One turn sends every row of this set to another row. A few are shown first. Where does it send the rows asked after them?
ludi: [ 11  30 -11   4  -3 -17  36   8 -17  10  -5 -15]
Vobil: [ -9   1 -12  -7 -23  17   7 -15  -2   7  22 -23]
loti: [-22  -4  -1   7 -10   2  47  -2  17  -6   4 -49]
Rud: [  4  22   4  -7 -19 -29  27  -5   5  22  -2 -41]
Norim: [-47   8   0  28  19   7  31  11  25  19  -6  -3]
rulat: [-18  -7 -19   8  20  10   5   3  33  29  15   2]
kizuz: [  2   9 -25  -4 -20  10   5 -10   6   9  24 -24]
nofi: [ -2   6  13  22 -14   5   8 -12 -14 -12 -24  -6]
zuteg: [ -3  -1  19   8 -13   6  13 -11  -7 -15 -29 -12]
Sikol: [  6  31   6  -6 -12 -25  35  -3   8  13   2 -40]
fabe: [  6   3 -23 -14 -14  16   9  -7   3   3  17 -18]
Zama: [-35  16  12  13 -11   6  -8  10  21  27 -19   8]
rida: [-30  -6   0  15  -6   2  46  -5  24 -10   8 -43]
zizel: [ 13  10   9   3  15 -26  37 -22  -2   9  -6 -24]
Beri: [ 15  15  12   5   7 -26  35 -22   2   8 -11 -24]
Kug: [ 16  36  -6  -3  -2 -15  34   2  -8   5   1 -16]
kozel: [-48   0  -3  31  14  -6  25  12  35  12 -15 -14]
Mis: [-26  -1 -25   4  11  -1  -1   0  41  28  13  -6]
Zofu: [-23  -4  17  13  -5   2 -15   4  26  25 -24   3]
did: [-15   2  13  15 -20  15  13 -10 -17 -12 -14 -12]
tofol: [-11   2  19  16 -17   7  10  -8  -4 -19 -26  -2]
gemos: [-44   4  -4  25  11  -4  19  21  41  19 -16  -9]
fipe: [-41   6  -7  36   9  -3  33  16  35  12 -11  -6]
pamet: [ 16  22  17   2   7 -23  35 -18   1   4  -8 -23]
nevu: [-26   3   6  13   2  -3 -13   6  35  23 -25   9]
Mir: [ -1   4 -22 -12 -19  14   2  -9  11   3  23 -12]
Fidaz: [ 12   8   3  -4   9 -35  33 -21   6   5  -8 -25]
Ritup: [ 18  31 -14   3  -3 -15  34   1 -11   8  -3 -13]
sagi: [  5  23  -3 -10 -21 -35  26   0   6  12  -9 -35]
bigol: [-44   1  -2  29   5   3  27  28  30  19 -12 -16]
Zubid: [-50  -1   7  25   6  -9  29  19  33  16  -5 -11]
Sal: [-30   2  -5   3  13   7   1 -11  39  37  15  -3]
rol: [-25  -1 -19   1  10   0   4   5  33  28  24   6]
lak: [-27   0  18  13  -3  -5 -11   5  19  18 -19  18]
gor: [-25   1 -21   8  17   2   3   6  42  28   5   4]
gufem: [-26   7   2  15  -3  -2 -17   5  23  17 -27  12]
zofan: [-19  -2 -20   9   9   1   2  -8  45  28  16   3]
fip: [  5  27   2  -2 -18 -27  35  -3   9  19  -2 -42]
Tibig: [-23  -3   2  24  -5  -3  44 -12  16  -4   4 -48]
gafa: [  9  25 -15   1   2 -25  39   6 -10   0 -10 -14]
Mikas: [-24   9   8  19 -13  -4 -12   5  30  20 -25  12]
vidis: [-28  -8   4  15  -7  10  41 -15   4  -5  11 -39]

Vobil turns into vidis
gor turns into gemos
Rud turns into zizel
And these:
Ritup turns into fip
nofi turns into kizuz
Zama turns into Sal
gafa turns into sagi
tofol turns into Mir
Zubid turns into lak
Mikas turns into zofan
Zofu turns into rulat
zuteg turns into fabe
Sikol turns into pamet
Mis turns into kozel

One turn sends every row of this set to another row. A few are shown first. Where does it send the rows asked after them?
Dumi: [  8  17  -4   3  30 -13  12  23  41  15  10 -14 -25  25  20  12   4 -10
 -27  49   0 -12  43 -22  -7  18]
Likik: [ 10  11   7   9   9  22  -4  19  27  22   3  23  -1  45  20  -6  -5 -16
 -11  27   4  16  26  47  -8  38]
danez: [ 10  13   3  12  11  19  -3  19  28  23   7  25   0  41  21  -7  -5 -16
 -10  24   4  17  23  47 -11  36]
tidi: [ 11  13   4   9  12  23  -5  18  27  20   6  22   0  44  22  -7  -3 -18
 -12  28   3  19  28  48  -7  36]
gopu: [-30   5 -17  -8  21  41   0  33  24  55  -3 -16 -13  71  16 -16  -1 -26
 -12   4   3 -17   7 -16 -14   6]
dimom: [  4  18  -3   8  25 -19  14  27  44  20  15 -10 -25  19  20  13   0  -7
 -24  45   2 -14  34 -23 -12  18]
pumos: [  4  18 -13  12  33 -18   9  22  47  20  17 -10 -24  15  19   9   1 -14
 -22  47  -1  -6  34 -20 -18  14]
pivik: [ 21  15 -13 -22  32  50 -19  24  28   3  16 -24 -12 -15  13  -6   1 -18
 -21  35  -4  -9  16 -13 -32  -3]
bis: [-30  11  29  -3  20  37   5  16  21 -13  -7 -14 -13  64  24   5  -3 -44
 -14  12   6 -17 -18   0  -9 -24]
nuned: [-26   6 -26 -12  28  47  -5  26  24  51  -4 -20 -13  73  16 -19   4 -32
 -14   8  -2  -9  14 -15 -14   3]
Redag: [  9   5 -17 -27  15  33   2  30  14  46 -14 -29 -13  23  16  -2   0 -24
 -34  31   7  -3  35  22  10 -35]
suga: [-28   7 -34  -4  29  42  -8  23  28  55   3 -16 -11  64  15 -21   2 -35
  -9   8  -3  -5   8 -13 -22  -1]
gepef: [  9  15   0  12  12  22  -5  17  28  22   7  23   0  41  21  -8  -5 -19
 -10  28   2  20  26  49 -11  33]
sar: [-35  13  22  10  20  26   5  18  27  -4   4  -4 -12  50  24   3  -8 -44
  -5   6   6 -15 -30   1 -24 -27]
gotu: [ -7   8 -16  -5   7  13   8  42  22  65   2 -12 -10  -1  18  -2 -12 -17
 -18  17  12  -8   8  21 -11 -36]
Diru: [-33   7 -27   0  23  38  -3  32  27  60   5 -11 -11  61  16 -19  -2 -29
  -6   2   0 -10   2 -14 -24   1]
sotep: [ 12  16  -6 -11  23  39 -14  36  29  14  22 -15 -11 -24  14  -4  -8 -10
 -14  26   1 -16   2 -15 -39   0]
lov: [-30  14   4  10  30  32  -4   4  31  -9   7  -7 -10  48  23  -1  -4 -56
  -6  13   0  -2 -24   4 -28 -36]
rumuk: [-24  12  12  -2  32  41  -3   3  25 -17  -5 -18 -13  62  24  -1   2 -55
 -15  19  -1  -5 -10   2 -13 -31]
Zop: [ 12  12  15 -20  15  42  -7  44  22  11  12 -17 -15 -11  15   1  -6   0
 -21  24   5 -29   5 -19 -27   9]
Zevag: [ 10  18 -14   7  35 -12   8  16  44  14  14 -15 -22  21  19   9   5 -15
 -26  52  -3  -6  43 -20 -10  14]
fovu: [-28   7  31  -1   9  17   0  26  24 -32  14  18 -11  38  20  -6 -10 -15
 -13  27  14 -23   7  31 -14 -16]
Rilig: [  0   3   2 -21   3  23  13  46  13  57 -12 -21 -14  17  19   1  -8 -10
 -30  21  15 -17  20  18   8 -27]
bizi: [ 21  12   6 -30  24  53 -13  34  19   1   6 -28 -16  -1  15  -2   0  -8
 -27  33   2 -22  19 -16 -18   6]
pinom: [  4   8 -33 -13  20  25  -2  25  22  55   1 -21 -10   4  17  -8  -5 -30
 -22  27   5   7  23  25  -9 -44]
pokag: [-19   7  22  -9  19  27  -6  14  24 -44  10   9 -12  46  18  -9  -4 -25
 -17  33  10 -13  20  33  -7 -19]
ser: [-22  10   4  -1  26  23 -12   7  30 -39  19  13 -10  35  17 -13  -4 -33
 -11  34   5  -3  15  37 -20 -27]
fafad: [-30   9  14   8  15  13  -5  18  31 -31  25  21 -10  26  18 -10 -10 -25
  -5  26  11 -12   2  34 -26 -24]

Dumi turns into Zevag
gopu turns into nuned
And these:
pinom turns into gotu
ser turns into fafad
rumuk turns into lov
sotep turns into Zop

One turn sends every row of this set to another row. A few are shown first. Where does it send the rows asked after them?
pafe: [-10  19  -3 -10   0   4 -11 -19 -24 -30 -12  25 -32 -28  -5  40   4  -4
   2]
Vegul: [ -1   2  -3   6  31   2 -25  -6 -18  -3 -31  -2  18  -4  -6  13 -16   4
   3]
fuz: [-11 -11  17   8 -33 -10  -4 -35  19   8   7 -14 -46   4 -13   6 -13  38
   6]
Neso: [ 18  15  -5 -25  35  13  -4 -16  -2 -22 -11  -5 -16   3 -27  12   1  -2
 -21]
Kasa: [-23  18  25  20 -27   1  -7  -5   9  18   3 -32 -23 -23  -4  11  -8  12
 -21]
Vodel: [-16  14  21  27  31 -38   1 -24 -28 -19 -11 -16 -25  14 -11   3   3   3
   8]
muba: [-13  -5  17  20 -27 -11 -10 -29  16  19   7 -24 -47   0  -6   1 -15  29
   8]
kula: [ -9   9  21  -2  36 -35   9 -28 -21 -15  20  -4 -26   4  -6  -6   4  10
  -7]
nim: [  1  30   1 -12  23  18 -17 -24 -24 -17   2   7 -37 -23 -15  13  -1  -6
 -29]
likuz: [-18  -3  27  -1 -46   0  -5 -15  21 -22  -1  -4 -22 -10 -30  11  -3  32
 -12]
Mok: [ -6  11  17  20 -24  -8  -9 -33  13  25  -3 -32 -48   6 -10  10 -16  27
   0]
Nimot: [ -2  17 -13 -14  22  -1   7  -7 -11 -11  -8  -3 -17 -10   1  43   7 -17
   1]
tifen: [  4   6   7   0  19  16 -32 -15 -16 -41 -29   4 -36 -29 -31  -3   0   2
  -9]
tunuf: [  9  24  26 -20  16 -44  -2 -21  -8 -16 -29  13 -20   6   0  14   3  20
  12]
Ratos: [ -8  35  28  20 -34   6 -17 -15   0  16  -7 -29 -11   2 -28  16 -10  18
 -20]
Sisen: [-17  -7 -11   0  15   0  -3 -16 -17 -30 -11  18   7  12 -18  32   0   2
  10]
guki: [ -1   1  28 -16  30 -40  -3 -27 -10 -17  -7  11 -12  -2   7  -8 -10  31
  -8]
sisup: [  4 -20  -5  -3  35   5 -13   0  -2 -31 -21 -16 -13 -22 -17  -3  -2  -1
   0]
Tet: [-10   4   7   7  19   8 -40 -11 -27 -15 -22  16  -9 -37   1   0 -16   8
  -3]
neb: [  0  12  19  14 -30  -8 -17 -36  12  20  -9 -21 -39  17 -20  11 -18  36
   5]
muge: [ 16  20  27   3  26 -41  -6 -20 -17 -24 -35 -23 -35   3 -18   7   6  11
   8]
fel: [ -3   0  20   5 -32  -7 -12 -36  22   9  -6 -12 -44  14 -22   2 -17  41
   3]
laz: [-10  21  30   8 -39   8 -16 -17  17  -9 -15  -9 -14  10 -42   6  -8  29
 -17]
gak: [-19  17   0  19   8   9 -29 -24 -42 -26 -14  25  -8  -3 -22  24  -9   3
   2]
guvud: [-27  -7  26  11 -40  -5  -5  -4  15  -3  10 -14 -22 -29  -8   6  -3  19
  -4]

Mok turns into neb
Ratos turns into laz
Vodel turns into muge
And these:
Neso turns into Sisen
gak turns into tifen

